In the rows, 128 means zero.
The rows of D fall into several groups, and each row is roughly a mix of its group's hidden directions.
D, 77 rows:
[[100 145  94 141  89 153 104 183 113 143]
 [ 71  77 104 115 136  94 111 130 147 114]
 [114 125 166 144 127  82 125 151 171 175]
 [142 121 106 129 190 138 134  80 117  89]
 [134 118  99 123  91 180 136  89  89 147]
 [ 87 108 124 152  86  98 122 182 128 146]
 [118 128 158 124  99  95 115 159 176 176]
 [141 127 188 178 100 144 148 125 145 105]
 [191 124  97 122 160 146 120  95 109 100]
 [130 112 187 164  89 149 146 143 160 122]
 [151 124 183 140 113  81 104 134 172 125]
 [ 71 112 143 156  96 105 120 130 145 175]
 [113 138 147 139  98 102 118 182 157 177]
 [152 158 117 147 161 175 134 122  81  96]
 [174 129 128 107 162 144 148  93 104  78]
 [ 84 138  83 149 105 146  99 171 126 152]
 [203  95 120 110 139 149 112 118 149 115]
 [121 132  88 138 133 139 144 102  74  75]
 [ 74  85 108 108 109  86 130 124 159 131]
 [173 118 173  99 152 107 145  89 147 107]
 [121 154 104 133  89  99 151  90  99  82]
 [117 157  96 137 110 129 150  89  88  77]
 [ 84  73 110 112 106 103  92 114 145 136]
 [152 129  96 117 162 159 140  94  94  80]
 [184 126 173 130 137 155 133  95 160 106]
 [184 104  80 149 135 135 116 127  95  98]
 [149 153 187 114 148 140 137  84 163 119]
 [129 143 152 136 156  64 128 161 154  95]
 [ 93 159  95 136 128 139 140  90 103  73]
 [167 170 171 145 134  84 110 146 139 107]
 [137 129  89 123 141 168 141 100  79  85]
 [102 131 160 148 101  98 114 170 157 173]
 [170 178 142 143 146 120 175 147 110 103]
 [106  97 150 120 151 124  81 152 175 160]
 [157 113 153 109 174 108 134  75 156 108]
 [129 129 201 131 109 129 134 126 181 134]
 [129 162 150 145 132  80  86 122 136  78]
 [151 110 163 117 128 126 125 164 166 189]
 [106 126 160 137  64 113 146 154 120 168]
 [126 108 163 126 156 109  82 162 172 152]
 [137 101 119 121 164 186 155 155 121 167]
 [ 88 118  74 138 113 106 121 167  90 141]
 [ 84 122 125 121 107  74 106 170 140 158]
 [182 172 137 147 133 127 159 133  88  99]
 [130 125  91 135 115 110 155 106  75  76]
 [154 123 110 112 172 150 128  83 112  76]
 [114 144  52 131 129 157 127 162 117 142]
 [ 99 160  81 102 163  99 117 112  90 136]
 [165 130 120 123 168 142 161  96  90  85]
 [ 75  94 126 120 133 107  75 122 164 127]
 [160 127 130  78 160 176 136  94 150 134]
 [126 118  86 130 185 144 127  80 122  98]
 [ 90 140  70 154 121 144 118 169 120 157]
 [122 134 157 129  97  97 122 173 166 176]
 [159 119 107  84 165 130 116  90 172 112]
 [165 133  72  85 143 158 148 110 123 110]
 [ 89 137  88 151  89 154 127 162  93 146]
 [ 98 139  70 128 105 153  96 168 138 149]
 [122  98  97 114 106 184 152 109 106 166]
 [185 132 166 110 154 124 152 108 112  87]
 [122  92  64 124 113 124 114 172 104 142]
 [170 141  97  99 174 145 123  84 111 112]
 [175 168 130 146 140 169 148 123  83 113]
 [167 139 176 112 148 157 137  86 163 116]
 [169 166 139 143 168 151 167 155 106 114]
 [ 69 126  86 134 112 114 131 165  95 148]
 [ 92 102 118 114  76 101  92  93 146 138]
 [ 82 135  74 142 124 116 132 149  76 133]
 [ 78 128  70 110 131 132 134 151  93 152]
 [104 118  74 160 112 113 126 160  78 123]
 [ 95 111 150 125  62 115 142 121 134 172]
 [170 182 140 138 133 156 178 135 110 129]
 [178 175 135 144 139 158 161 131  91 116]
 [ 80 137  83 165 119 141 114 167 113 154]
 [121 127 126 120 140 203 136 128 139 178]
 [ 78 160  96 109 148  83 115 128 100 145]
 [177 134 174 108 146 119 112  96 172 119]]

Here is one row from each group, named. Which group is each of the other rows in?
[122 163 128 144 186 183 122 134 120 106]
W
[ 86 135  71 136 128 104 124 149  79 135]
H
[136 121  64 107 175 136 138  97 152 132]
R

[144 125 102 123 154 159 143  88  85  80]
R
[101 127 188 165  95 103 125 152 117 148]
R
[115 129 148 133 132  92 102 157 187 170]
R
[136 124 184 183  93 112 132 138 146 108]
H
[172 178 132 143 137 141 174 132  95 106]
W
[177 118 153  96 154 118 158  81 133 103]
R
